[ 34 -10  38  54  39  47  -7  25  -7   2  31  46  18   4   7  11  10  36
  -8   0   9   2  23  -2  51  33  17  27  -3 -10 -14  -8 -16 -38   8  19
 -21  35  13] -> j709
[ 30  -2  28  28  27  28  23  12 -12  -4  31  35  12   9 -12  -8  -6  19
 -10  -9  10  -6   7 -18  46  37  14  15   0  -7 -27 -10 -25 -43  -2  28
 -35  33  17] -> j665
[ 29 -46  24  -4   4  -8   6 -24  31 -16 -10 -25 -14 -16  23  10  -5  37
  30  -5   1  30  25 -17 -20   4 -22  -3  27 -30 -32 -11 -15  -4   3   2
  -4 -25 -35] -> j761
[ 14 -24  10  -9  -3 -11   2 -19  18  -9  -6 -18 -11 -10   8   2  -7  14
  16  -5   2  14   9 -13 -15   1 -17  -5  11 -15 -19  -5 -11   0  -3  -2
  -5 -17 -19] -> j745
[ -5  19  -3 -14  -4  -7  15   3  17  19   4   1   6   8   9  15  13   5
  10  16  13   6   0  17  -5  -3   1   1   5  22  29  21  18  33   3  -1
  22  -1  14] -> j623
howmany j623: [23]
0
asked: [-3 27]
j761
howmany j665: [29]
0
asked: [ 29 -46  24  -4   4  -8   6 -24  31 -16 -10 -25 -14 -16  23  10  -5  37
  30  -5   1  30  25 -17 -20   4 -22  -3  27 -30 -32 -11 -15  -4   3   2
  -4 -25 -35]
j761
asked: [ 19  -3 -14  -4  -7  15]
j623
asked: [ -5  19  -3 -14  -4  -7  15   3  17  19   4   1   6   8   9  15  13   5
  10  16  13   6   0  17  -5  -3   1   1   5  22  29  21  18  33   3  -1
  22  -1  14]
j623
asked: [-7 14 16 -5  2]
j745

[ -5  -6 -21 -21] : j254
[-38   0  26 -14] : j124
[ -5  -6 -39  12] : j783
[-39 -22 -39 -13] : j691
asked: [ -5  -6 -39  12]
j783
asked: [-21 -21]
j254
howmany j254: [-21]
2
common j783 j691: 
[-39]

[ 25  19 -47 -10   0  32  12  17 -18   6  14   4   4   8 -10  -2  -5  20
   2   0   2  -4  -6   0]  j5
[ 41  -6   3  12  12  -5 -18   9   0  -6   3  -4  39 -11 -15  19  -4   2
  25  -5 -15 -29 -30  13]  j505
[ 16  17 -47 -10  -6  28  -4  17 -11  10   8   6  -9  23 -15  26 -25  17
  25   6   6 -23 -14   0]  j341
[ 41   5   4  14  14  -2 -19   4  -1  -7   6  -4   8 -14 -13  -1  29   2
  22   1 -20 -29 -23   9]  j405
asked: [  4   8 -10  -2  -5  20   2]
j5
asked: [ 2 22]
j405
howmany j505: [-6]
2

[ 37  29 -31  44 -21   8  13  42 -36  -2 -16  17 -29  20   1 -11 -32  34
  43 -33 -27 -43  41 -40  51   7 -27 -36  38 -17  16 -24 -29 -41] : j535
[ -2  24 -25  -3  42 -35 -25   0  17 -19 -14  -6   0  -7  12   9  -6 -44
  -3 -51  12  25 -40 -17  25  20   6 -41 -16  18  43 -15 -33  -1] : j872
[ 15  29 -31  -1 -14 -47   3  33 -13   8 -23  -3  46 -35  -9 -23  22 -28
  21   6 -40 -18 -24 -47 -16 -27 -37 -22  -7  47  47  50  47  13] : j924
[-46  -8 -46 -34  49  13  32  -5 -14 -29 -12 -29 -46 -46   6 -36 -38 -29
 -46 -40  41 -43 -33 -27   1   3  46 -47  19  44 -46   0  -8 -48] : j578
asked: [ 15  29 -31  -1 -14 -47   3  33 -13   8 -23  -3  46 -35  -9 -23  22 -28
  21   6 -40 -18 -24 -47 -16 -27 -37 -22  -7  47  47  50  47  13]
j924
howmany j872: [-1]
1
asked: [-33 -27 -43  41 -40]
j535
howmany j578: [-47]
1

[ -2  19   6  -1 -40] : j227
[-11  12  -1   3  20] : j104
[ 18 -11 -17  18   8] : j921
[ 20  16 -24  19  19] : j412
[  4 -15   4   3 -10] : j727
[ -1 -21  22  25  46] : j567
[ -2  15   6  -6 -29] : j937
[ -2  15 -11  -7   4] : j778
asked: [22 25]
j567
common j727 j778: 
[4]
asked: [ 3 20]
j104
common j104 j921: 
[-11]
asked: [15  6]
j937
common j412 j227: 
[19]
asked: [12 -1  3 20]
j104

[-44  22  10 -44  -6] -> j648
[-36 -15  25   4  25] -> j588
[ 18   0 -46  18  11] -> j791
[ 12  15   5 -45  14] -> j390
[  4  19   9  14 -45] -> j519
[-28 -27  26   5  25] -> j642
[  8  17 -44   2  20] -> j612
[  5  21 -16 -38  22] -> j189
[-46  -5  12  17   1] -> j74
[-45   8  16  12   9] -> j307
[ 25 -25 -29  25   4] -> j475
howmany j648: [-6]
1
asked: [-46  -5]
j74

